In the data rows, the value 128 means zero.
Each row below has a hidden score, from 0 to 20, with 10 about the middle. What is it? The score is a weighted sum of the row's numbers plus the product of two more (or one squared), each taken from its middle value.
[130,123,154,160,168,110,107,93,130,83,70,172,165,123,117,164,85,165,180,75,183,135,86,119,
 122,139,178,128,169,127,173,193] 10
[172,136,155,114,86,185,152,103,132,127,127,105,107,68,88,149,182,93,106,153,124,122,181,151,
 123,148,156,115,131,163,174,95] 10
[127,80,103,118,132,186,154,150,125,124,175,146,110,63,89,104,112,145,105,153,122,89,148,77,
 51,57,62,59,62,62,64,83] 8
[181,83,166,108,95,151,154,160,126,126,132,146,154,122,90,92,121,154,76,182,126,84,175,151,
 173,147,146,169,127,120,126,129] 12
[128,129,160,140,131,108,74,98,136,88,130,157,158,173,116,96,136,115,155,105,136,147,123,88,
 161,135,147,172,160,175,128,159] 9
[132,127,98,144,169,75,77,150,122,74,79,162,165,135,122,155,87,167,152,115,182,145,84,83,
 125,57,62,59,62,62,64,83] 10
[119,67,158,169,134,185,151,161,123,170,179,156,146,63,136,152,126,104,74,187,79,117,182,158,
 124,157,101,121,177,130,172,125] 2
[179,128,109,161,141,188,177,160,67,109,125,104,147,73,151,105,173,143,79,149,78,82,184,182,
 125,156,154,170,182,175,176,126] 8
[128,129,167,173,86,188,182,99,73,174,187,161,104,121,145,153,170,96,105,149,124,127,152,185,
 113,150,101,166,134,171,127,99] 6
[78,126,145,93,119,82,102,143,129,87,123,154,158,124,168,162,134,113,150,108,144,180,67,77,
 51,57,62,59,62,62,64,83] 6
[133,125,157,162,91,149,182,146,134,165,180,149,153,118,140,147,177,147,80,68,59,58,67,77,
 51,57,62,59,62,62,64,83] 12
[135,135,111,112,131,182,176,160,131,161,122,106,105,70,99,100,126,147,105,189,75,84,142,183,
 175,144,100,115,177,166,169,128] 10
[181,68,152,168,139,149,151,154,129,171,173,156,141,72,95,96,114,102,106,190,78,122,145,184,
 127,154,153,59,62,62,64,83] 7
[188,135,159,104,81,143,182,161,78,121,179,103,101,116,138,97,181,156,80,193,86,83,181,187,
 168,146,107,164,122,125,179,125] 11
[63,132,158,89,171,72,103,92,116,84,126,104,102,178,153,109,139,156,182,79,142,180,119,89,
 163,182,185,127,169,119,119,159] 10
[169,127,165,165,84,183,153,114,77,121,185,95,92,69,100,96,117,85,108,185,86,78,146,154,
 164,100,152,172,125,62,64,83] 10
[126,178,150,145,131,107,101,91,186,135,70,96,113,121,107,104,91,108,147,115,147,192,117,84,
 172,128,193,125,166,128,172,193] 15
[133,187,99,145,182,74,77,150,178,91,132,104,108,173,169,161,85,169,180,72,140,143,88,115,
 170,183,182,124,167,171,64,83] 11
[171,124,111,119,140,187,178,155,69,124,134,105,154,63,88,95,113,93,106,177,82,80,184,184,
 166,151,106,162,133,129,179,130] 9
[181,79,164,105,151,189,153,111,67,167,126,101,97,125,87,147,112,102,78,187,122,79,183,185,
 168,142,146,108,180,170,170,104] 9
[170,127,97,111,144,152,184,101,82,119,134,150,155,67,92,148,179,147,108,152,78,119,146,150,
 51,57,62,59,62,62,64,83] 9
[194,71,115,119,88,152,148,160,119,170,133,157,152,120,144,97,116,150,79,188,89,116,148,187,
 124,149,150,130,134,172,117,95] 12
[125,125,106,101,148,182,183,165,118,172,117,111,89,65,149,152,122,147,110,153,125,124,147,151,
 176,94,156,114,131,126,125,130] 11
[126,133,101,90,115,110,102,144,188,136,73,159,163,177,170,111,91,105,152,106,141,146,86,77,
 51,57,62,59,62,62,64,83] 12
[185,118,107,148,134,155,152,109,124,169,125,150,157,115,142,104,124,153,104,156,130,86,149,184,
 124,139,147,177,131,127,125,91] 11
[126,173,162,83,114,71,74,89,129,79,72,156,105,176,109,160,82,122,183,71,148,191,84,115,
 170,173,138,129,117,128,128,167] 16
[138,181,82,104,126,81,103,144,123,135,73,97,161,190,169,159,100,167,154,114,147,150,78,119,
 164,177,135,59,62,62,64,83] 11
[125,79,164,109,138,155,151,105,74,116,182,98,158,79,88,149,118,104,76,185,86,86,186,187,
 121,143,157,159,189,127,132,102] 9
[132,181,97,102,179,77,99,137,175,138,127,146,155,176,120,94,95,116,186,114,185,187,85,83,
 171,184,187,129,131,170,175,201] 14
[137,132,100,106,90,145,178,160,73,114,186,154,99,67,99,105,179,155,104,186,84,123,172,157,
 172,103,151,114,187,134,166,127] 11
[129,71,168,108,137,148,154,104,120,127,130,101,105,71,137,151,174,157,104,155,81,84,177,156,
 133,104,109,165,185,127,171,129] 11
[129,131,160,167,91,182,178,158,128,126,127,147,160,122,147,152,176,103,100,187,127,127,191,187,
 171,140,151,120,130,172,123,131] 16
[174,73,103,114,93,146,155,106,122,158,184,106,148,74,95,99,174,156,109,151,79,127,189,151,
 120,108,110,128,131,172,126,95] 8
[131,181,106,90,112,105,76,139,176,142,142,153,105,180,112,102,131,158,177,76,191,189,89,118,
 120,137,180,124,115,124,168,164] 13
[75,138,150,146,132,105,75,85,129,133,73,159,158,181,112,156,148,158,180,78,146,148,123,117,
 116,179,186,169,120,117,180,189] 6
[177,80,159,124,92,146,149,152,135,176,181,106,151,129,150,148,132,148,77,151,73,122,190,185,
 172,147,157,115,179,175,129,100] 9
[185,79,111,161,143,148,183,162,121,122,141,110,146,70,146,101,120,96,108,150,85,124,186,182,
 122,99,154,160,127,167,175,123] 10
[182,130,157,103,143,152,151,111,74,179,182,151,157,112,92,99,116,101,76,192,123,120,150,182,
 173,146,96,168,125,171,128,93] 7
[133,178,162,146,117,80,77,142,126,140,123,153,118,177,171,160,88,166,150,113,140,143,88,85,
 119,137,145,168,118,133,168,193] 8
[74,174,98,91,112,110,74,89,169,138,131,155,169,183,160,151,129,122,176,111,147,186,89,118,
 168,175,171,169,163,133,173,160] 9
[75,118,151,99,119,107,73,137,120,84,132,154,109,179,114,159,135,106,181,113,176,152,125,82,
 170,141,142,121,124,116,181,193] 11
[86,177,152,92,160,76,97,85,178,78,124,111,156,137,160,102,84,165,179,70,147,190,115,122,
 120,143,187,167,163,165,130,158] 16
[79,182,107,89,173,68,78,149,184,139,132,106,102,131,158,109,123,115,189,110,145,150,89,119,
 123,133,176,179,122,162,174,162] 11
[85,182,104,152,177,105,101,88,116,82,84,97,109,122,162,115,103,35,76,68,59,58,67,77,
 51,57,62,59,62,62,64,83] 9
[74,126,96,89,111,110,100,83,174,87,128,154,105,184,113,94,90,117,180,68,59,58,67,77,
 51,57,62,59,62,62,64,83] 15
[187,133,157,110,128,175,155,105,80,113,132,95,92,118,101,155,181,107,110,185,81,125,155,185,
 128,147,102,153,178,126,172,130] 12
[183,131,108,109,134,147,159,151,75,163,128,154,97,66,93,100,130,149,80,151,81,79,154,163,
 124,144,150,117,181,167,176,98] 8
[185,126,158,112,90,185,149,157,128,113,126,102,96,123,161,143,179,96,105,150,119,126,144,185,
 169,110,151,114,130,127,130,134] 14
[130,181,148,142,177,101,106,90,180,142,132,94,160,132,172,157,85,116,149,75,150,141,89,123,
 125,181,187,126,122,162,174,161] 8
[132,187,152,89,124,72,70,98,186,146,128,161,157,175,155,109,85,116,155,114,152,187,125,86,
 119,186,138,170,110,171,172,164] 11
[73,139,97,91,164,109,79,88,129,136,70,144,103,126,117,156,141,116,155,111,191,185,122,116,
 170,176,138,175,162,176,170,166] 5
[122,79,161,115,96,153,176,150,125,172,127,159,96,133,87,99,167,105,82,152,119,85,193,154,
 126,154,106,161,187,171,163,136] 10
[77,126,153,105,116,108,72,89,177,92,127,99,103,185,102,149,134,124,181,118,153,142,84,115,
 123,175,143,121,111,122,123,190] 13
[80,176,98,140,170,69,77,144,134,77,144,149,159,129,160,99,89,120,155,109,180,182,123,88,
 129,185,132,180,156,117,126,83] 8
[134,187,92,144,124,106,72,143,124,141,123,103,156,185,109,100,135,113,158,114,180,147,112,90,
 175,189,148,170,169,113,168,157] 15
[126,77,154,114,93,150,180,109,131,115,183,158,103,130,142,143,130,99,78,188,77,85,186,187,
 120,149,109,169,125,171,122,97] 10
[125,71,108,155,146,186,153,158,128,160,180,101,150,68,147,156,180,142,76,153,82,82,148,77,
 51,57,62,59,62,62,64,83] 3
[173,79,159,109,90,152,150,165,125,112,124,98,94,126,99,99,123,95,106,154,78,58,67,77,
 51,57,62,59,62,62,64,83] 13
[133,136,162,161,80,184,179,107,127,173,136,96,163,69,144,153,112,148,110,161,86,115,147,158,
 118,145,110,161,178,125,122,131] 10
[124,183,106,81,133,68,76,90,186,136,79,103,103,179,110,112,149,169,149,110,145,189,79,118,
 165,133,139,179,174,174,123,191] 12
[181,83,157,117,88,147,184,110,123,123,127,100,150,66,147,150,167,149,77,182,120,124,144,183,
 127,147,62,59,62,62,64,83] 9
[66,172,108,81,170,70,101,153,192,78,80,98,144,127,110,96,139,168,150,77,147,183,90,81,
 125,177,185,117,159,124,129,195] 15
[79,129,91,83,165,76,79,90,184,85,132,105,111,128,157,159,129,168,156,108,144,137,90,119,
 172,143,137,117,163,122,126,205] 14
[82,184,156,91,178,70,102,147,134,131,86,102,100,177,115,99,94,109,151,113,192,140,116,87,
 109,138,181,187,121,124,129,158] 11
[135,130,154,115,148,188,150,105,141,127,135,97,154,68,102,155,114,35,76,68,59,58,67,77,
 51,57,62,59,62,62,64,83] 9
[125,122,169,170,92,145,151,150,127,175,174,142,147,65,148,161,173,150,103,154,81,127,149,157,
 175,150,108,123,135,121,135,127] 4
[118,179,142,151,111,103,72,156,134,83,137,106,158,192,168,149,89,161,183,74,190,144,126,111,
 114,176,144,175,164,165,173,191] 9
[123,71,113,159,77,149,153,158,129,110,120,107,152,114,87,95,125,114,77,192,119,89,150,186,
 171,104,150,120,145,169,124,132] 13
[72,175,96,148,116,106,70,147,126,144,79,151,102,179,112,116,133,174,153,110,146,134,84,84,
 167,132,138,170,120,173,181,157] 8
[134,177,102,95,118,75,104,84,180,96,130,106,102,127,168,115,90,158,176,108,144,154,84,112,
 112,189,142,170,126,173,124,193] 15
[85,186,155,84,173,110,107,151,127,88,75,98,109,180,111,167,83,119,156,73,149,140,121,121,
 115,135,133,170,121,164,125,200] 15
[80,128,145,151,121,75,103,144,172,90,124,107,115,118,162,112,93,115,155,80,184,140,126,88,
 115,183,182,126,124,125,173,199] 10
[78,185,92,95,112,108,75,144,186,137,80,97,162,182,167,157,98,175,187,108,145,181,86,89,
 123,137,141,179,117,125,168,155] 10
[81,126,105,138,117,80,102,146,184,81,78,153,110,168,111,154,82,111,181,110,141,187,85,81,
 158,140,146,171,171,127,124,158] 15
[79,183,146,95,174,66,108,88,131,137,70,158,102,179,108,93,88,116,155,108,144,143,90,118,
 163,184,144,177,120,164,125,188] 12
[67,133,98,90,123,111,74,85,176,134,141,106,155,183,167,100,136,167,183,74,138,140,87,120,
 166,142,181,121,171,134,116,161] 12
[75,191,107,146,176,74,103,146,176,89,90,154,102,174,156,147,128,120,155,76,148,182,87,81,
 168,128,191,158,170,168,123,157] 11
[126,184,139,153,125,78,76,82,136,86,91,102,100,179,105,161,145,116,153,72,147,179,125,87,
 110,183,182,125,168,114,168,191] 9
[127,130,97,141,115,104,75,92,135,77,131,151,157,128,166,159,73,110,185,113,142,185,80,86,
 164,186,190,163,126,177,178,154] 8
[72,179,147,144,120,74,104,86,130,145,124,148,109,180,109,103,87,113,152,100,188,141,120,90,
 170,141,142,130,173,121,170,196] 10
[126,126,149,153,119,109,105,151,167,135,71,168,106,190,114,104,99,105,186,108,177,141,126,117,
 125,135,139,121,122,165,126,155] 13
[174,120,160,163,143,144,183,166,69,168,125,109,158,63,134,154,132,150,102,183,122,119,187,185,
 171,97,104,122,180,126,64,83] 6
[85,122,144,146,179,102,72,139,115,139,75,157,155,126,110,112,144,108,183,121,143,182,114,89,
 177,183,193,175,121,164,124,192] 4
[83,126,155,151,170,70,76,139,178,76,83,105,107,180,115,104,88,159,189,84,188,149,82,119,
 172,135,141,177,119,124,172,164] 18
[169,72,164,116,85,183,156,103,130,115,183,153,151,56,99,102,173,35,76,68,59,58,67,77,
 51,57,62,59,62,62,64,83] 9
[134,172,141,149,115,73,70,88,130,136,143,159,99,180,108,103,89,160,150,111,145,189,87,120,
 113,181,139,122,162,121,118,157] 9
[143,127,154,160,89,151,155,171,124,167,172,101,107,119,143,152,128,96,81,182,85,125,150,156,
 127,98,156,161,183,171,178,126] 8
[76,135,151,93,126,109,104,86,126,143,74,99,114,185,112,101,141,156,177,115,190,140,122,83,
 165,182,193,178,123,123,127,192] 11
[131,179,97,141,172,74,99,92,183,135,77,147,155,124,160,152,85,167,186,79,194,185,82,114,
 119,179,138,133,165,164,127,160] 8
[76,134,97,144,121,65,98,97,181,141,86,101,165,136,108,107,88,170,156,74,59,58,67,77,
 51,57,62,59,62,62,64,83] 9
[121,81,100,173,89,149,179,106,78,172,141,156,151,71,134,160,176,98,106,68,59,58,67,77,
 51,57,62,59,62,62,64,83] 6
[179,66,109,166,138,152,179,109,113,169,132,152,162,65,148,100,115,103,103,154,121,80,194,150,
 119,150,149,118,176,122,176,128] 10
[81,177,101,97,169,75,106,90,120,138,75,163,160,183,148,161,93,167,144,117,148,145,128,87,
 170,140,191,168,169,114,168,191] 9
[133,131,160,106,91,154,177,157,121,174,134,91,91,126,98,156,174,97,109,184,116,58,67,77,
 51,57,62,59,62,62,64,83] 11
[84,178,94,86,177,74,102,93,129,91,86,155,114,190,114,155,87,165,179,112,181,181,90,85,
 166,176,144,169,110,117,125,200] 13
[132,118,105,169,98,184,154,108,69,169,177,100,97,62,148,156,167,104,81,155,85,124,151,186,
 128,92,108,121,178,171,164,129] 5
[182,131,105,109,90,184,176,106,85,171,131,142,100,118,157,99,121,149,72,155,125,122,147,155,
 167,144,149,166,177,128,134,99] 12
[131,136,149,143,125,69,78,144,174,133,92,154,155,180,164,158,137,120,157,80,144,146,124,117,
 115,177,134,137,118,168,172,201] 8
[75,180,151,93,170,103,99,136,130,149,130,106,155,125,161,154,146,112,151,73,138,187,122,114,
 113,133,146,167,123,168,121,83] 4
[137,185,151,84,168,107,75,153,130,83,71,100,104,177,161,160,134,109,155,107,188,141,119,122,
 174,137,130,164,117,119,125,193] 11
[132,80,106,125,143,186,182,158,128,115,131,107,99,71,146,159,166,99,107,148,120,122,151,77,
 51,57,62,59,62,62,64,83] 7
[176,81,162,178,92,189,183,105,137,122,120,109,106,125,89,91,121,94,106,186,119,119,183,183,
 128,89,154,116,177,133,126,96] 14
[80,134,143,94,176,71,112,145,122,140,130,161,106,181,105,162,143,118,182,72,139,138,84,117,
 168,140,62,59,62,62,64,83] 15
[117,127,145,93,113,76,73,88,184,134,75,145,174,133,165,164,139,35,76,68,59,58,67,77,
 51,57,62,59,62,62,64,83] 5
[122,132,103,113,143,152,182,164,68,123,179,156,150,68,150,144,122,154,106,189,84,79,185,184,
 122,99,151,166,132,169,174,100] 8
[122,78,110,115,80,182,180,107,73,163,178,102,144,121,83,152,118,105,111,149,86,85,152,154,
 118,151,144,123,181,172,169,98] 9
[128,81,106,158,85,180,150,105,69,120,176,158,151,127,143,91,115,151,110,151,84,89,149,156,
 164,102,105,172,186,173,174,96] 8
[126,123,159,174,89,151,151,107,71,166,128,107,157,123,142,94,126,102,105,186,76,121,183,160,
 167,147,145,169,137,62,64,83] 6
[71,133,153,84,174,73,101,139,183,83,134,101,164,176,106,151,94,119,154,114,140,189,121,89,
 111,183,187,168,161,124,128,189] 13
[124,186,92,87,117,70,105,145,168,86,83,153,111,125,168,102,84,110,153,76,175,185,85,87,
 162,127,136,125,163,167,162,163] 19
[114,119,152,116,89,150,145,161,119,120,126,105,155,127,86,94,113,96,103,154,78,128,139,184,
 123,101,148,173,174,133,122,123] 14
[130,80,110,114,134,145,180,97,72,173,183,158,156,120,110,153,131,151,105,191,84,87,152,182,
 119,97,107,126,124,166,135,99] 10
[177,125,107,163,133,149,152,110,126,177,185,102,153,74,135,150,166,96,79,149,72,121,182,152,
 122,151,106,127,130,177,123,90] 2
[129,136,157,82,168,78,75,98,180,143,78,159,156,126,119,152,85,118,182,78,143,144,128,86,
 174,183,62,59,62,62,64,83] 5
[122,135,155,118,142,153,179,167,127,165,131,159,107,118,101,159,173,82,81,182,82,90,182,153,
 166,154,152,122,129,123,175,136] 8
[67,180,103,139,186,76,107,138,124,81,74,102,156,131,111,149,133,111,179,75,187,183,118,118,
 117,135,186,122,115,163,127,187] 11
[184,70,109,171,135,182,157,112,72,174,135,96,149,61,142,152,172,110,101,152,85,120,184,153,
 176,144,105,122,180,171,172,97] 3
[172,84,161,100,140,181,173,113,131,173,122,153,99,119,142,99,117,96,76,148,74,126,189,187,
 174,99,149,163,132,131,116,131] 13
[127,129,108,120,75,149,155,157,119,181,181,98,154,120,91,155,160,149,103,190,89,122,151,152,
 181,106,149,172,179,125,120,93] 12
[189,69,159,172,136,149,182,151,72,120,130,90,108,124,138,98,168,102,105,153,118,90,146,186,
 172,148,154,121,134,124,173,97] 13
[78,124,92,145,125,110,107,154,135,85,132,151,166,127,170,109,128,167,151,72,140,181,85,115,
 166,183,182,126,114,120,128,162] 15
[73,128,149,147,121,79,98,154,123,133,76,156,169,133,115,159,141,165,181,79,145,139,119,109,
 121,183,178,176,119,172,126,165] 7
[128,173,108,141,118,113,73,77,184,146,90,109,96,120,169,153,134,172,161,106,189,147,122,84,
 164,130,141,124,104,126,127,158] 6
[133,69,152,112,86,155,175,153,129,179,126,159,100,73,137,110,174,86,75,184,120,112,184,154,
 51,57,62,59,62,62,64,83] 7
[181,132,160,120,92,150,151,166,80,173,181,102,104,119,139,153,120,154,103,154,78,83,154,182,
 122,149,105,108,181,117,123,127] 8
[122,73,157,109,143,156,179,110,132,117,141,106,102,128,99,153,117,90,106,187,120,123,183,154,
 117,144,107,113,136,129,131,94] 13
[133,129,157,165,146,183,178,157,129,173,188,109,100,72,91,108,119,35,76,68,59,58,67,77,
 51,57,62,59,62,62,64,83] 8
[123,133,100,154,167,113,101,150,119,82,78,100,104,170,156,104,82,158,184,109,139,138,83,119,
 167,191,139,120,123,127,126,193] 12
[188,86,158,118,132,146,151,152,132,177,128,105,99,127,102,102,168,149,107,152,59,58,67,77,
 51,57,62,59,62,62,64,83] 12
[133,122,103,117,87,182,153,151,123,170,137,107,99,121,149,162,169,101,102,191,83,82,144,186,
 111,146,157,130,142,124,182,94] 8
[130,130,101,100,118,101,99,96,125,82,130,103,94,188,162,108,149,168,184,82,189,187,94,85,
 123,129,145,128,120,165,160,159] 12
[183,73,158,106,88,150,150,160,137,125,133,114,97,74,95,98,125,150,79,150,79,128,150,183,
 174,153,151,106,128,173,171,94] 17
[178,78,99,165,79,148,150,170,87,115,184,102,103,121,132,158,113,102,73,151,86,127,191,155,
 169,99,103,162,174,118,128,96] 10
[132,123,97,81,115,107,78,146,192,88,131,110,154,180,111,152,92,163,151,109,142,175,87,122,
 158,141,135,126,114,116,134,196] 14
[126,142,95,120,131,186,184,110,71,184,184,159,143,127,136,156,123,100,72,192,126,85,190,188,
 172,95,152,163,129,174,180,97] 8
[122,124,111,160,96,187,153,165,124,120,178,161,96,72,155,88,125,154,107,180,127,82,183,184,
 168,146,110,161,170,129,176,129] 8
[132,70,108,170,137,148,181,151,131,166,125,100,96,66,153,99,177,142,72,188,122,73,183,148,
 169,143,145,165,131,120,173,94] 11
[128,129,106,101,89,148,150,156,74,169,185,152,150,81,144,162,183,99,103,186,131,92,184,183,
 122,148,62,59,62,62,64,83] 4
[192,131,152,116,133,187,184,150,125,166,194,161,154,71,148,99,173,152,79,186,120,118,183,184,
 173,147,150,163,137,125,178,88] 7
[125,83,109,157,137,178,177,160,75,121,125,160,98,117,134,90,117,154,80,182,77,131,184,189,
 113,101,110,174,132,117,173,127] 9
[174,80,168,117,141,145,179,112,123,164,129,153,151,64,89,154,175,151,106,147,77,81,152,183,
 170,104,99,129,135,165,169,128] 8
[81,119,96,95,110,105,106,141,186,144,136,160,161,180,177,107,143,116,150,114,146,149,122,88,
 121,141,139,176,129,170,171,164] 10
[88,130,97,146,131,116,106,145,183,88,136,103,103,122,108,99,131,35,76,68,59,58,67,77,
 51,57,62,59,62,62,64,83] 8
[122,131,149,152,120,105,103,88,125,91,129,104,167,174,110,160,142,162,183,79,142,179,80,118,
 104,134,140,174,166,115,179,196] 12
[88,135,93,146,117,105,103,144,125,134,85,98,109,136,170,99,144,124,184,107,148,143,67,77,
 51,57,62,59,62,62,64,83] 7
[121,132,158,106,148,152,186,169,132,118,129,162,157,121,139,163,125,150,81,150,84,131,185,157,
 176,152,102,161,128,175,175,132] 14
[132,182,153,139,129,74,100,136,180,145,133,149,151,123,157,109,145,111,159,78,181,139,89,92,
 102,181,181,130,162,172,128,164] 8
[63,130,161,148,118,106,75,90,182,143,134,103,104,123,112,146,96,165,180,76,173,147,87,77,
 51,57,62,59,62,62,64,83] 4
[143,124,106,147,166,77,72,131,130,82,130,105,167,127,116,104,97,118,155,76,147,188,93,115,
 119,184,135,172,166,129,129,192] 10
[126,179,102,155,166,70,100,96,128,135,128,155,112,180,163,148,90,167,179,79,184,183,82,87,
 162,178,182,172,126,122,128,160] 10
[72,174,152,94,124,78,102,145,125,142,133,150,150,121,178,105,79,170,160,112,181,140,119,83,
 51,57,62,59,62,62,64,83] 8
[124,125,163,111,82,147,153,149,124,172,182,160,94,68,148,105,116,95,104,191,81,85,143,188,
 122,100,106,177,183,177,164,132] 8
[126,178,139,93,172,76,74,144,127,89,80,113,157,126,160,112,81,120,151,114,188,185,85,116,
 172,188,188,121,113,134,126,170] 12
[130,124,101,148,173,114,102,91,127,141,73,100,106,183,121,158,133,172,181,109,145,148,122,77,
 51,57,62,59,62,62,64,83] 13
[122,83,100,168,147,148,150,151,128,126,117,91,158,123,146,108,129,154,75,184,123,119,185,180,
 120,99,109,124,178,171,172,129] 8
[181,129,158,156,91,178,155,155,76,117,189,92,105,117,92,95,121,161,78,150,85,129,190,186,
 124,107,145,164,182,167,127,98] 13
[81,126,101,145,167,109,106,138,187,132,72,95,152,126,152,150,144,110,152,116,191,146,120,121,
 117,184,187,121,163,165,123,192] 8
[75,180,106,96,169,111,104,142,131,145,133,148,110,165,111,151,142,94,184,115,181,185,90,123,
 160,178,182,169,118,118,131,197] 13
[70,128,90,92,168,106,78,92,130,146,82,156,160,182,174,106,87,163,182,73,184,190,125,115,
 110,138,137,173,133,165,178,187] 8
[185,122,159,110,138,178,152,153,70,172,126,101,99,109,95,106,171,155,107,149,123,125,185,185,
 165,104,152,112,182,160,175,97] 7
[122,131,160,99,137,149,151,157,128,111,182,162,106,70,137,93,173,149,73,150,80,84,148,146,
 176,153,111,115,175,177,171,89] 6
[123,122,149,89,119,101,71,145,178,82,70,100,116,181,163,111,134,115,152,79,177,186,89,124,
 174,146,139,134,171,162,174,164] 11
[128,128,98,94,172,71,97,146,131,80,137,156,112,129,107,153,138,116,156,110,146,177,84,86,
 165,186,184,116,122,123,163,164] 11
[181,135,109,155,81,179,177,112,131,120,177,159,149,121,148,104,181,159,105,187,122,77,181,180,
 122,143,102,165,129,171,126,95] 11
[137,92,99,113,88,149,155,107,136,117,178,88,157,118,141,100,122,144,111,154,129,123,152,150,
 161,96,114,167,178,125,171,97] 15
[189,135,105,161,91,148,178,115,72,123,177,92,106,121,101,145,120,88,74,192,127,125,147,154,
 184,57,62,59,62,62,64,83] 11
[186,120,103,166,89,148,184,118,126,173,133,103,145,75,89,99,175,146,105,153,119,92,186,186,
 114,147,110,162,181,121,127,91] 13
[129,133,99,145,160,101,74,90,137,92,81,154,152,124,103,103,127,125,182,118,180,142,89,82,
 171,178,188,128,114,169,176,162] 8
[176,132,153,109,137,147,153,105,124,164,123,157,148,124,134,104,119,148,75,149,122,123,177,152,
 117,101,110,126,133,176,124,96] 12
[129,130,95,89,116,102,70,87,131,145,71,151,105,126,121,107,96,169,180,112,146,145,91,123,
 171,139,142,170,112,169,117,196] 11
[122,129,152,112,134,149,150,115,136,172,125,145,95,73,91,147,177,146,79,157,121,89,146,179,
 117,98,107,122,177,175,121,92] 5
[130,76,97,123,89,183,150,161,81,173,184,104,106,128,144,105,118,156,101,151,83,77,181,158,
 113,98,100,174,126,128,129,97] 9
[119,122,94,119,88,152,181,156,68,119,181,156,153,120,92,156,122,100,104,154,90,80,182,158,
 119,147,106,117,126,166,169,129] 12
[136,175,90,161,131,103,106,154,182,81,78,163,108,175,111,157,87,120,180,76,193,190,110,89,
 122,57,62,59,62,62,64,83] 12
[81,190,150,97,118,73,103,102,121,138,125,94,155,179,113,113,93,110,181,111,144,145,75,87,
 51,57,62,59,62,62,64,83] 10
[137,129,96,89,164,108,78,87,189,137,135,101,154,133,171,164,92,168,182,117,183,186,88,89,
 158,176,179,165,113,178,125,159] 9
[80,127,150,147,177,99,106,137,123,83,126,140,162,131,119,93,91,122,155,81,183,184,122,121,
 160,182,178,129,119,129,173,167] 8
[127,188,150,159,176,73,108,140,169,146,85,110,99,166,162,150,146,161,177,77,144,190,82,87,
 118,133,140,119,105,167,121,193] 12
[186,75,109,160,145,143,150,103,133,172,121,149,109,67,139,149,119,99,100,150,128,121,148,154,
 170,142,101,161,136,171,167,126] 8
[179,133,171,156,89,154,154,158,77,113,184,98,115,118,89,92,165,159,72,185,76,126,151,153,
 174,99,110,166,142,133,173,93] 8
[126,128,95,159,131,145,155,96,69,111,178,162,99,128,153,96,174,106,72,187,124,126,183,186,
 121,104,107,116,131,172,132,99] 7
[134,188,97,94,121,75,104,93,120,134,75,104,101,118,111,161,89,161,155,77,184,188,118,89,
 121,132,143,131,120,163,170,161] 16
